In the rows, 128 means zero.
Each path below is one point turned by a fixed rotation once a step. After each direction that follows a path, write how fast that rotation turns it, in degrees a step (0 if it stays still).
Each turn is a multiple of 5 degrees from 10 to 175, or 0.
Each row of a path follows its step; steps can be skipped.
Rotation 1:
step 0: [127 138 113 133 135 124 113 123 128 124 140 119 115 117 127 122 130 126
 138 138 132 143 120 137 128 133 137 121 139]
step 1: [126 141 130 120 127 128 122 113 138 130 135 139 141 132 129 124 128 123
 139 131 148 136 113 138 124 125 122 137 130]
step 2: [115 130 134 126 129 133 145 123 120 116 118 141 134 146 123 139 125 133
 126 138 134 126 126 131 125 124 112 134 130]
step 3: [113 115 120 145 142 125 124 133 119 114 121 134 123 125 125 141 130 132
 128 133 112 128 126 132 137 129 124 121 135]
step 4: [139 122 131 137 135 122 110 129 135 130 131 125 137 109 125 127 127 124
 136 121 122 134 122 143 144 132 122 135 136]
step 5: [142 129 135 111 123 134 140 114 126 136 128 123 135 124 117 124 119 127
 126 124 131 141 124 132 139 125 113 140 133]
step 6: [120 125 125 120 136 144 149 111 122 130 128 131 119 127 129 138 120 122
 117 126 116 129 126 123 123 118 125 119 131]
step 7: [125 134 129 142 140 135 124 130 137 125 130 122 125 121 151 139 126 114
 126 132 111 118 130 136 124 124 125 119 124]
step 8: [137 137 131 121 130 124 119 139 140 127 123 109 138 125 135 124 131 117
 130 146 129 129 124 128 143 133 118 132 119]
step 9: [127 129 129 101 136 129 133 132 131 130 123 124 135 121 111 138 130 127
 122 135 143 131 124 110 133 129 131 126 131]
step 10: [121 143 132 130 138 128 138 131 127 129 136 131 122 116 128 148 127 142
 125 119 134 122 131 123 118 121 132 117 143]
[129 129 123 120 123 125 127 129 132 128 129 130 126 126 126 130 128 124
 128 125 131 130 131 132 132 133 128 127 132] | 85
[132 127 127 128 124 133 131 122 130 124 129 127 124 130 135 125 127 123
 129 132 130 131 125 130 124 127 131 126 128] | 60
[125 128 130 126 123 129 129 128 128 127 124 124 127 126 128 121 129 132
 120 132 129 125 129 131 127 129 123 132 130] | 115
[128 128 131 131 125 126 128 125 124 130 132 125 128 121 125 130 129 127
 125 126 134 135 126 125 124 130 125 126 124] | 80
Rotation 2:
step 0: [131 122 151 126 128 122 112 132 141 115 124 113 126 125 113 114 128 121
 129 118 134 126 128 135 132 134 124 122 124]
step 1: [120 120 130 131 115 130 135 121 116 120 126 130 139 135 130 122 133 144
 154 120 141 134 126 123 129 128 122 124 120]
step 2: [128 110 124 118 126 121 120 134 130 125 123 135 137 146 129 116 138 127
 110 109 125 127 135 129 129 115 127 131 132]
step 3: [114 115 126 114 129 143 123 130 122 119 128 120 129 128 130 131 141 111
 140 139 138 130 139 133 134 131 142 128 123]
step 4: [123 127 132 132 121 115 138 143 129 126 130 148 135 137 129 132 136 119
 129 135 122 125 120 117 133 114 132 116 110]
step 5: [137 136 126 124 114 127 122 145 136 135 129 117 135 136 113 129 138 129
 122 137 147 123 135 136 121 123 141 131 133]
step 6: [119 122 110 129 130 126 129 137 128 121 133 123 134 134 122 139 111 130
 137 135 130 134 131 106 123 131 132 110 132]
step 7: [138 134 119 112 132 117 137 131 151 123 133 131 135 130 132 123 125 132
 127 138 129 118 135 133 146 118 117 126 135]
step 8: [138 126 119 134 134 136 121 121 138 117 127 133 124 134 114 132 117 110
 141 136 144 139 121 137 119 126 124 134 129]
step 9: [127 116 124 126 114 104 133 124 145 133 135 127 128 127 134 125 124 125
 142 121 123 127 107 128 129 140 130 124 131]
step 10: [127 130 120 118 118 136 142 130 135 114 121 138 124 130 124 137 134 142
 127 119 131 139 127 145 120 126 132 143 142]
[126 123 129 131 126 131 126 125 130 129 129 119 126 130 123 132 129 124
 127 132 126 133 130 127 127 132 124 128 127] | 135
[123 127 125 130 132 125 125 125 128 128 125 125 125 121 126 129 129 123
 129 124 135 125 128 125 128 129 132 124 130] | 130
Rotation 3:
step 0: [138 114 127 120 126 120 131 130 127 132 135 132 135 133 135 125 126 121
 143 129 125 118 140 132 125 134 126 132 135]
step 1: [128 111 125 128 122 125 127 132 130 134 129 129 130 128 130 118 130 121
 138 124 142 129 123 134 136 117 119 119 131]
step 2: [135 124 115 118 122 118 122 139 130 122 122 134 123 129 127 120 124 128
 125 121 127 121 124 121 123 127 114 119 128]
step 3: [133 113 126 123 129 129 123 132 126 124 118 135 126 125 131 124 121 124
 140 123 122 116 138 139 125 137 130 128 128]
step 4: [129 109 130 130 124 134 124 133 137 138 129 131 123 131 136 124 131 122
 141 129 133 121 128 126 123 117 120 129 124]
step 5: [137 117 126 117 120 123 134 138 132 123 132 130 129 134 127 123 127 124
 128 128 122 121 131 117 131 122 117 117 139]
step 6: [131 116 122 121 116 120 126 123 129 123 120 131 127 122 134 124 126 128
 139 111 129 122 129 136 133 132 129 122 135]
step 7: [134 122 119 133 121 120 119 139 132 138 125 132 122 130 128 124 127 124
 145 125 131 118 127 125 124 127 123 131 119]
step 8: [138 114 130 127 127 135 129 141 124 125 126 138 123 136 124 116 125 122
 130 133 125 117 131 126 135 126 125 117 129]
step 9: [133 112 130 121 116 134 127 124 134 122 121 128 121 121 141 124 130 133
 132 120 129 124 132 126 124 125 125 115 127]
step 10: [138 121 125 128 117 119 123 133 137 130 125 126 126 126 124 132 127 120
 145 122 119 123 135 118 121 124 127 130 133]
[130 126 127 131 129 126 126 125 127 127 130 123 130 128 130 128 129 123
 136 126 126 132 130 130 123 130 133 133 123] | 110
[130 125 130 127 130 129 125 123 130 125 128 127 133 129 132 127 129 130
 126 129 131 123 132 134 134 133 131 126 127] | 130
[130 125 130 126 126 127 131 127 126 124 131 121 129 127 130 124 130 126
 125 130 130 135 126 126 127 125 127 120 127] | 95
Rotation 4:
step 0: [145 127 124 133 117 131 133 118 138 134 127 123 133 139 114 113 133 132
 130 133 132 119 124 119 127 131 138 119 135]
step 1: [131 137 122 141 124 131 134 141 136 136 130 121 130 125 108 121 124 116
 133 132 132 135 121 134 129 123 125 121 143]
step 2: [124 108 124 126 134 136 133 135 131 140 141 133 123 128 107 124 134 130
 135 128 126 134 136 137 125 131 129 127 137]
step 3: [132 121 126 120 130 120 131 133 130 132 129 129 139 144 110 113 137 128
 137 132 129 119 133 120 125 138 127 116 122]
step 4: [128 130 132 135 117 132 134 133 142 136 133 120 136 136 115 124 120 133
 134 130 131 134 113 121 126 127 116 112 126]
step 5: [135 120 128 139 122 137 135 119 140 140 136 119 126 130 110 120 135 135
 122 131 122 132 125 137 124 128 137 128 140]
step 6: [130 132 114 131 125 125 132 141 131 133 126 132 132 126 104 111 136 120
 135 132 129 124 132 124 126 134 137 130 138]
step 7: [126 117 126 121 131 128 135 142 136 134 140 131 125 131 112 129 126 124
 144 130 139 133 124 123 126 126 119 114 136]
step 8: [135 115 140 128 130 136 132 123 134 133 135 122 135 146 108 122 132 135
 131 128 123 122 132 136 129 131 123 116 127]
step 9: [130 133 118 141 116 133 130 128 133 143 124 124 145 135 114 110 129 128
 132 130 126 132 121 124 127 137 130 122 123]
step 10: [127 124 120 132 123 120 137 134 141 142 140 119 118 123 113 122 132 129
 125 134 132 140 118 126 123 127 127 123 141]
[129 125 127 128 134 131 127 130 121 129 128 130 127 132 127 129 128 122
 133 126 132 128 133 133 133 128 125 125 128] | 70
[131 129 134 122 128 127 127 127 126 131 132 128 130 126 125 131 127 126
 131 122 125 126 126 126 127 129 130 125 121] | 80
[126 125 129 132 131 127 131 126 130 127 129 124 126 127 124 119 127 128
 138 129 125 128 125 128 127 129 129 126 129] | 0
[132 125 125 124 131 126 131 120 128 130 131 127 130 130 133 132 133 127
 130 130 131 132 126 129 125 128 132 126 131] | 145
